(in the rows, 128 means zero)
Each named move below is a turn or a mirror, shown by a few rows before and after it. Which moves, in which order, take the first row of each later pair to the second? The first pair is answered.
move zod:
[133 150 124 159 108 134 119 121]  ->  [133 161 115 125 106 129 117 137]
[131  76  90  75 183 136 162 158]  ->  [129  51 112 148 189 150 165 125]
[131 105 146 129 165 118 141 104]  ->  [134 116 135  92 161 110 140 120]
[164 126  84 138  83 146 158 154]  ->  [164 118  89 159  86 150 158 145]
move mit:
[125 176 117 110 105  91 121 130]  ->  [125 170 113  96 113  89 124 135]
[ 77 149 170 139 161  98  71 106]  ->  [ 76 133 158 105 181  97  79 119]
[ 83 125 146 148 146 125  76 117]  ->  [ 82 111 138 118 163 123  84 129]
[136 102 157 153 140 132 127 108]  ->  [134  91 150 127 156 132 133 118]
move Donin:
[168 116 165 229 108 158 131  78]  ->  [215  80 101 113 130 166 196 138]
[137 111 129 129 128 136 143 141]  ->  [123 111 141 142 134 136 132 130]
[112 115 138 132 140 140 116 134]  ->  [133 136 130 143 112 143 123 138]
[ 91 107 137 135 179 117 118 103]  ->  [147 165 117 171  94 125 136 108]
Pairs:
Each pair is two moves apart.
[ 98 101 135 104 162 106  99 140]  ->  [ 99 105 152 159 148 112  93 118]
zod, mit
[122 118 112  91 131 125 135 137]  ->  [100 137 133 111 124 118 105 123]
Donin, zod
[146 149 137 147  90 133 116 126]  ->  [105 121 157 128 140 124  93 118]
mit, Donin
[ 95 145 153 101 111 109  84 141]  ->  [ 90 102 149  94 150 116 100 140]
zod, mit
[111 174 117  58 125 107 114 156]  ->  [118 202 127  96  92 107 104 143]
Donin, Donin
[156 102 112 126 129 132 151 133]  ->  [140  89 120 130 146 131 144 127]
mit, Donin
[ 94 141 123 103 121 109 103 145]  ->  [107 145 115  98 112 110 110 150]
Donin, Donin
[151 149 102 166  91 120 160 127]  ->  [145 102 103 167 130 131 176 122]
mit, zod
[131 152 153 144 109 123 108 112]  ->  [156 154 133 130  95 129 130 126]
Donin, mit
[186 189  87 106  38 143 152 130]  ->  [175  95  71  47 128 153 190 147]
zod, mit
[109 126 152 158 133 130 112  99]  ->  [157 135 108 114 106 138 153 134]
Donin, mit
[167 153 122 147  86 138 146 130]  ->  [166 136 107  93 112 134 158 153]
zod, mit
[127 166 112  91 102 107 104 142]  ->  [118  90 112  89 167 121 131 137]
zod, mit
[124  89 129 126 174 157 102 137]  ->  [168 110  99 112 135 163 131 158]
Donin, Donin
[125 107 127 160 112 128 135 144]  ->  [129 104 123 154 112 129 139 149]
Donin, mit
[145  74 100 102 160 138 150 154]  ->  [148  92 128 197 126 148 137 116]
zod, mit
[150 141 124 126 134 129 131 132]  ->  [135 138 138 140 144 126 119 121]
Donin, mit
[141 150 107 127  71 125 133 137]  ->  [137 105  96  88 117 130 152 149]
zod, mit
[ 82 178 160  95 151  96  87 134]  ->  [171 195 115 120  81 124 154 153]
zod, Donin
[121 144 139 188 105 132 122 106]  ->  [ 89  95 142 140 174 127 120 114]
Donin, Donin
[102 106 144 142 166 118  90  98]  ->  [107 151 145 143 128 109  73 101]
zod, mit
[147 142 112 158 123 120 133 112]  ->  [143 113 106 138 153 121 145 118]
Donin, zod
[137 161 135 142 100 127 109 122]  ->  [144 156 132 147  98 131 116 122]
Donin, mit
[122 133  96 130 161 130 156 124]  ->  [134 151  93 146 138 133 156 123]
Donin, Donin
[123 113 114  52 174 117 111 152]  ->  [ 98 121 135  70 180 110  83 135]
Donin, mit
[159 128 108 143  98 147 152 152]  ->  [117 111 145 183 128 142 119 121]
Donin, mit
[127 162 120 127 102 126 129 162]  ->  [124 132 136 180 116 138 135 138]
mit, zod
[109 159 120 106 144 117 133 132]  ->  [107 127 125 125 168 125 144 121]
zod, mit
[135 164 111 122  94 133 120 145]  ->  [138 112 100 100 137 143 147 153]
zod, Donin
[148  94 129 134 145 141 184 107]  ->  [134 133 118  64 139 117 162 134]
Donin, zod
[114 153  85 159  68  88 111 111]  ->  [ 67 115 109 148 128  81  89  98]
Donin, Donin
[116 130 166 153 108 123 131 109]  ->  [106 101 160 113 146 121 139 120]
Donin, Donin
[121 150 121  98 136 121 115 134]  ->  [154 140 111 132 117 139 146 129]
zod, Donin
[137 153 109 151  93 118 130 133]  ->  [ 90 120 131 133 151 109 107 122]
mit, Donin
[145 112 116 101 131 135 136 158]  ->  [109 125 139 103 140 121  98 147]
Donin, zod
[126 104 160 162 159 138 111 119]  ->  [126 110 137  92 168 126 115 149]
mit, zod
[102 136 159 104 154 123 112 129]  ->  [131 150 136  81 134 125 132 150]
Donin, mit
[145  97 101 104 145 130 159 160]  ->  [145  91 103 115 148 133 162 154]
mit, Donin
[111 181 114  50 110 100  91 136]  ->  [196 135  79 113  84 144 178 134]
zod, Donin
[101  80 131  98 181 121 128 133]  ->  [123 180 121  95  90 104 106 148]
Donin, zod
[120 128 130  89 165 108 107 146]  ->  [120 137 130  88 156 106 102 146]
Donin, mit
[144 146 115 148  99 123 126 122]  ->  [124 114 111  98 146 114 126 135]
zod, Donin
[119 109 152 196 149 162 116  96]  ->  [128 197 134 142  85 138  91 126]
zod, mit
[128  66 165 125 186 143 104 117]  ->  [134 131 141  47 147 120  89 154]
mit, zod
[122 155 126  95 103 108 113 143]  ->  [157 120 108 113 104 128 159 146]
zod, Donin
[ 98 118 132 101 146 104  91 117]  ->  [150 154 105 112  86 113 120 132]
mit, Donin
[144  93 142 115 128 143 146 161]  ->  [144 103 155 157 111 147 138 144]
zod, mit
[136 111 107  59 158 128 139 146]  ->  [165 111 126 182 116 154 156 103]
zod, Donin
[129 117 131 133 132 136 135 119]  ->  [132 135 133 134 117 132 128 120]
zod, mit
[148  99 123 158 125 166 124 125]  ->  [104 108 142 126 147 146  87 125]
zod, Donin
[173 108  94 121 119 140 173 142]  ->  [122  71 132 151 171 137 142 112]
zod, Donin
[134 159 103 135 116 144 148 120]  ->  [110 120 114 131 161 144 145 112]
Donin, zod
[139 104  86 105 136 128 164 138]  ->  [137  99 105 168 128 138 161 112]
zod, mit
[123  91 113 159 166 160 150  99]  ->  [ 83 141 140 157 151 137  93  90]
zod, Donin
[114 161 150 166 115 120 107 107]  ->  [105 163 152 154 120 116 100 109]
mit, Donin
[172 134 138 120 137 119 154 118]  ->  [172 141 138 121 132 119 153 117]
mit, zod
[146 146 121 136  75 130 152 144]  ->  [143 117 110  96 108 131 166 157]
zod, mit
[138 199 104  67  80 107  92 162]  ->  [124  66 103  56 194 131 139 154]
zod, mit
[106 142 154 124 126 134 107 131]  ->  [104 128 157 133 137 137 112 126]
mit, zod
[ 82 149 154 156 134 119  98  88]  ->  [ 76 108 144 123 176 123 116  97]
mit, zod
[138 101 111 136 138 131 140 134]  ->  [140 126 103 111 122 125 135 146]
mit, zod
[141  88 120 145 150 157 159 132]  ->  [144  94 122 159 139 160 160 129]
mit, Donin
